Each path below is one point turned by a fixed rotation once a step. After each direction that follows a path, write how fast that rotation turns it, in deg/step (0 if it stays still).
Each turn is a multiple of 5 degrees from 10 to 175, or 0.
Each row of a path follows its step; steps can be skipped.

step 0: [ -9 -12   2  20 -19   7   1 -21   5  -5  29   8 -16   6 -15  -9  -6   1
   5 -13  19   2   0   4 -26  13   3  10   4   8  20 -16   1  27 -19 -17
 -20 -10   3  -2  -7  -8   3  -1  -5   4 -47  21   3  -4  -8 -10]
step 1: [ -8  -9   0 -18 -10  -5  18  -4   7  19 -11  17 -37  11 -10 -12 -16 -37
  -5 -16 -12 -11  -1   2   0  26  17  22  19  27  12   9  -1   1   0   0
  20  11  10   5   7 -12  -3   0   7   0  16  13  11   1 -14  -7]
step 8: [ -7  23  -6  -9   2   0   0  -2  18  -2  36  23  -6   5   9   1  -7   6
  -1  -7 -14 -27  -2   0  11   3   5   1  -3 -11 -29  -3  17  12   8   7
 -25   7   2  21 -14 -19 -19   0  -1 -16  21  21 -27   6 -22 -11]
step 9: [ 11  -8  27  11  22  11   1  -8 -15  -8   4   3   1  10   6  -4 -28 -14
  -5 -25 -39 -10   9  24   9 -17  18  -8  18 -14   3 -13   4   1  -5 -11
 -16  -2 -20  -8  -6  -3  12  -3  -7   5  -3  -2 -17  35   7   9]
step 10: [-22 -21 -22  13   4  14   3   9   5 -22   6 -18  -6 -16 -24 -18   7  21
 -15  -3  -1   4 -14  14 -13   8  16   2  18  -8  26   7  12  25  -2 -23
   4   7 -12 -10  -2 -10  18 -13 -13   0  10 -15  17  20  -9   5]
step 11: [ 12  -6 -15   5  -7 -13   5   1   9   6  20   2 -28   7 -31 -13  23   5
   2 -32  13 -11   3  -2   7  12 -15   2  25   1  -8 -24  13   4  -3  -9
  -4  18  28  21 -15  -4  15   8  -4 -13  -9  19   4 -16 -17   0]
step 13: [ -9 -12 -19  -9  -1  30  -5  -1   0 -12  21  28 -11   3  16   8   5   8
   8   5  -7 -11  -1 -10 -11  15  14  24 -18  30  10   7  -3  -4   8 -28
 -17 -16 -17 -11  21 -25   6 -15  -9   9   3  12   6  19  -6   0]
step 15: [ 25  23 -15   3  -4  -7  -3 -15 -23   2  -2 -17 -36 -16   2  11 -20  17
  -9  -5 -17 -15   6  22   5   8   3  -7  17 -28  16  -4  25   2  -9   5
  19  -8 -13  -9 -15 -18  -3  -6   2  13  15  -8  -4 -12   1   9]
step 19: [ -8  21   7  -8   1   7  -1 -12   3  -9  16  13   2  -3  -9  -9   9 -20
 -16 -11  -7  -8  22  28 -20  -6  16  20   4  17   9  14  -1   2   5 -15
 -28  15  -2  -6 -21  -9 -33 -14  -3  13   8  15 -35   2  -7   6]
Directions:
[-3  2  4  1  1  6 -7 -1  4  0  5  2  8 -1 -4  2  3 -1 -2 -2 -6  3  5 -3
  2 -2 -3 -2  9 -8  2  9 -7  4  2  7  2  0  6 -6  6  6 -3  2 -6 -4  5  2
 -7  0 -2 -3]	25
[  5  -5  -2   4  -5  -1   6  -3   6  -1   1   5  -4   7  -1   4   0  -6
   0   1  14   6   8  -4   3   4  -1   8   4   0  -2   2  -1   1  -8   3
  -2   4  -1  -5   2   0   2   0   3 -10   1  -4   3  -1   2   0]	65
[-1  3 -8 -6 -2 -5  0 -9  7 -3 -4  3  3 -1 -1  2 -4  3  6  0 -6  3 -1 -2
  4 -3 -3  4 -2  3 12 -9 -1  0 -5 -5 10  3 -2 -1  2 -2 -5  5 -6 -3 -3  4
 -3 -1  4  2]	25
[  1   3  -2   0  -5   8  -2   4   2  -3  -4   5   1  -3 -10 -10  -4   2
   1  -2   8   2   4  -2  -5  -2   7  -7  -5   1   1   8  -7  -3  -1   0
   2  -4  -5   0   0  -6   5   0  -3   1  -6   5  -3   6   5   4]	110
[ -1   3   2  -1  -3   8  -5  -2   1   4   2  -3  -6   2   3   8   6  -1
   4  -4   1  -2   2  -2  -1   3  -2   4   2  -1   2   1  -3 -10   1  -5
   9  -9   4   6   6  -3   8  -6  -1   3   2   1   8  -6   4   4]	35
[-7  6 -9  3  3  5  6 -4  1 -1  4  7 -5  2  5  3 -3  9 -6  5  3 -6 -3 -1
 -3 -2 -3 -3 -5 -3  1 -2 -6  6 -4  4 -3 -3 11 -5 -2 -1  2 -1 -2  1  0  3
  9  1 -2  0]	140
[ 0 -5  4 -7  5  8 -4 -3 -2 -3 -3  7 -2 -6 -1  3  0 -4 -6  2 -1  2  6  0
 -5  3 -6  0 -7 -6  5 -9  5  1  3  6 -3  3 -3  0 -2  5  3 -5  4 -2 -1  2
 -3 -1  1 13]	110

step 2: [ 24 -23   1  -3 -22   3 -16 -31  10  21 -10  -4   0 -12   9  -7  -4 -10
   6   8   8  24  29  15  22  -2  32  20   7   3  13  10   4 -29  28  18
 -38   3  -1  -2  11   6  25   7   7 -15  17  19  18   5  16   0]
step 4: [-18   2  13 -16 -11  -6  -9   1 -16 -15  11   4   9  22  -1   0   0 -35
  28  -9   5 -16 -10 -32 -10   2   6 -31  -7   9   9  -6   3  22 -20 -41
  15 -23 -10 -15   2   8  27 -28   7  -9  13 -23  -6 -29 -12  -1]
step 6: [  4 -24   2   0  15  -9  12 -30  -6  -7   6 -34 -21 -26  19  29  -3  10
 -46  10   0   0   8   2  19   9 -23   3 -26 -11   3 -12   2  11   6  32
  14   1  22 -16 -17   3 -26  -8   5   3  -6  -1  13   6  -7 -14]
step 8: [-12   6  24  45  -4  15 -12   9  -5  -2   8   7  11  -9   5  -7  10  21
  19   2  -1  12 -40   2   4 -26  31   2  16  16 -11   5   7   3   6 -19
 -27  20 -12   8 -20   1  -2  29   5 -31   5 -19 -20  16 -14  -8]
step 11: [ -9   9   8  11 -28  -7  24  20  11 -13  25 -20 -30   6   2   5  -6   5
  -4  -8  31  -1  -7   7  22  27  -4  22  19   4  -6  -8  23  10 -31   9
   2   8 -18   6 -20  -9 -16   0   5 -36 -21 -16 -10  -2   9  27]
step 12: [-23 -21  -8   6   6  -2 -27 -19 -19 -23  -6   7 -19  -6 -15 -13   2 -16
  16  -3 -21 -35  -3 -14 -11  20  -4   7 -21 -11  27  -4  20   7 -27 -43
 -17 -10  10 -10   6  -4 -29  -6  22  -7  -1 -10   8   2   1  -8]
step 15: [ 10   1  19  -5 -12  -4  22   8 -16  11  28  13  28  12 -21  -4  14  -1
   8   4   2   3  -8   0 -37  13  -6  -1  -5  -1  16  22  20  16 -21 -16
   8  10  30  16  -5   4  -1  -5   9  16  11 -37  15 -39  11 -19]
step 16: [-33 -29  24 -15 -13  19  -7  37 -12   0  11  13  -4   9  16   7  25  18
  15 -10   4  -1 -35   4   2 -25  14 -16  25   8 -17  -7   0   3  10 -16
 -14  -4  15 -29  -9   2 -11 -22  -9   5  -9  -5 -19  22  14   6]
step 17: [ -3 -28  -1  -2  11  -8 -21  11  17 -12 -32 -27  10 -16  11  -4 -41  -3
 -36  27 -15  13   7 -12  -6   3   5  22  10   9  -1 -17 -10   6   0  21
 -15 -15  -7 -22  13   6 -23 -13  17   2 -27  -8   7  13  16   9]
Directions:
[ -4   1   4   7   4  -3  -4  -4  -1   0   6  -2   3   0  -3  -2   0   4
  -3  -8   3  -5   6  -4  -6   5   1   0  -2  -2  -4   6   1  -3  -4   4
   1  -3  -1   1  -7   0  -5   1  -6 -11   1   6  -5   4 -12  -3]	20
[-2  0 -1 -2  0 -6  0  7 -5  3  5  2  5  1  2  8 -4 14 -5  8 -7 -1 -1  1
 -5 -5  4 -7 -6  3  1  1 -2  5  5  4 -8 -4  0  1 -7  1 -2  4 -2  3 -4  0
 -1 -5 -1  0]	40
[ -4  -3  -6   0   0   1   1  -1  -2   2   2   3  -2  -4   1   0  14  -1
  -4   4  -5   3   1   7  -2  -5  -7  -5   2  -6   4   1   2   1  -5   0
   5 -10   5  -2  -1  -3   3  -9  -4   6   1   5  -7   5  -5   0]	115
[ 1  5 -9  2 -1 -4 -3 -2  3 -9  8  2 -4 -2 11 -1 -5 -1  8  3  7 -7  0 -2
  0  4  3 -1  2 -1  2 -3  4 -2 -3  1 -5 -9 -2  5 -2  2  2 -3  2  6  3  7
  5 -1  0  6]	45
[-8 -6  7 -2 -4 -5 -5  7  5  0  8 -7 -3 -2 -2  0  4  0 -1  2  2 -3  2 -7
 -4  6 -6 -1  0 -2 -7  1 -3 -2  1  0  7  2  1 -3 -2  0  3  1 -5  7 -1 -4
  5  0  7 10]	65

step 1: [  3   8  -1  19   3  31  13  22  -7  -6   5  36  18  -5 -19   9  -4  -6
  -4  13   7   9  -7 -18  -5  -1 -27 -21  21  -9 -28   2  25 -53  -2  14
 -19  -5  -1  -8 -11 -25  15 -26  -5 -33 -13  15   5 -40  -2   3]
step 3: [-22   5 -11  -1 -14  -1  12  -6 -19 -34 -38  11   9  31 -25 -46  15   2
  -6  -7  -9  11 -23  -7 -17 -14 -22   9  -2   7  -8 -21  -7 -13  21  10
  14  20  -6  25  -7   4 -12  -8   8  -7 -15   2 -33   9 -32  21]
step 8: [ 41  -7 -28  -4 -12 -22   2  12  26  12  28  39  14  20  -4  20  11 -33
  -2   2  -2   9  16   0   0   7   9  15  19  33 -13   7 -38  -5  16  29
   1   5 -15 -17   0 -10  -6 -18 -25  10 -10  -9 -10   0  26  -7]
step 11: [-21  10  24  11  -9  13  39   1  21  20  -4   2 -13  -7  33 -17 -14  -4
  16  30   0   4  -3   0 -14 -55  12   9  14 -21   0  11  21 -31 -14 -23
 -16 -18  -9  -6   6  22   8  -4  15 -10  -4  23  -9  -2 -15  18]
step 13: [ -3  20 -20   6   3  12  22 -26 -29  35 -33 -21  -9   3  17 -26  11   2
  11 -17  -3  12  -5  -8 -17 -31 -36  -1 -15  -3  -9  -4 -13 -15  13   2
   1   6 -29  28  -7  -5  10   2 -29   0 -16  -9  40 -12  11 -19]
step 15: [ 26  -8  20  15  13   0  13  -4 -11   4 -39  27 -57  15  15   2   2   5
  -5   0  -1  -7  13  -3 -25 -17   7  27   2  12 -23  -2 -24  23 -23 -32
  10   4  -8  -5  -6 -12  14  -9   0  22  -8  -1 -18  31  18  19]
step 17: [-25  10 -12  35 -11   7  12  17   5  14   0 -26  -9  23   2  32  -7  -2
  14 -16  25  -1   6  26  18  10 -14 -17   7   9 -21   0 -27   3 -11 -33
 -22  -7 -12  -6 -30   4   4 -29   3 -20  19 -24  27   5  32   9]
step 18: [-16  23 -15   7 -14 -43  -3   4  19  -2  25  -9  27 -13  15   9  22 -19
  10  24   3  22 -22  22  23  17 -26  12 -10 -14  -3  39  16 -12  -5  18
   0 -14 -34 -13  11   6  13 -17  -2  12  -3 -10 -28  11 -12  -1]
step 19: [ 13  38  -8   8   9  26  21  13   0  11  14  42  15  -9  -3 -18  17   1
   4   4  21  22   7  17  16   0  -3  18  20  59   6 -20   8  20  17  -7
 -22  -6   0  15  -8  13   4   6   7  21 -13 -20 -18  11  18  14]
Directions:
[ -5   3   0   5  -3  -5  -2  -2  -5  -8  -2   7  -3   1   3  -9   0   4
  -4  -6  -1   2   4   1  -3  -1   0   6  -2   0   3   2   5  -6   6 -10
  -8   2   2  -3  -8   3  10  -3  -5  -4   3   5   1  -3   2   0]	175
[-4 -1  5  5  6 -1  2 -1 -2  3 -8 -9  7  0 -4  2  8 -2 -3  5  2  4  6  1
  0 -6  9  0  7 -2  0  3  4  1  4  6 -2  7  1 -7 -5 -5 -3 -1 -4 -6  6 -2
 -1  1  4  1]	110
[-3  5 -3 -2 -5  7  8 -1  0 -1 -4 -4  3  1  7 11 -2 -3  0  4 -3  2 -4 -9
  1  6  2  0 -5  4  4  4  5 -5 -1  0  5 -3  6  2  4  0  9 -3 -1 -6  9  0
  2  2  6  5]	65
[  3   8   3  -2  -2   5  -3  11  -6   4   5  -4  -6  -2  -2  -9  -3   8
   1   2   0   4   1 -10   6  -2   0  -1   3   2  -1  -1  -2   2   3   3
   1   6  -2   4   2   0  -1  -8   0  -1   9  -2   2  -7  -2  -5]	115
[-11  -5 -14   0  -3   2  -4  -2  -4  -2  -6 -13  -3   1  -2  -1   0  -1
  -1  -3  -4   1   3  -1   2   5   1  -4   0  -3   0  -5  -5   0   4   0
  -9  -2  -6   6   2   3  -1   4   4   1   1   0   3  -1   2   1]	100
[  9  -4  -6   5  -1   4  -5  -1  -2  -2   0  -3   0   6   3  -8   3  -7
  -5  -4   0   2   2   1 -10   1  -3   4   4   7   9   2   4   2  -1   3
   7   8   1   6   6   0   0   1   1   1   0  -3  -7   0   6   2]	65
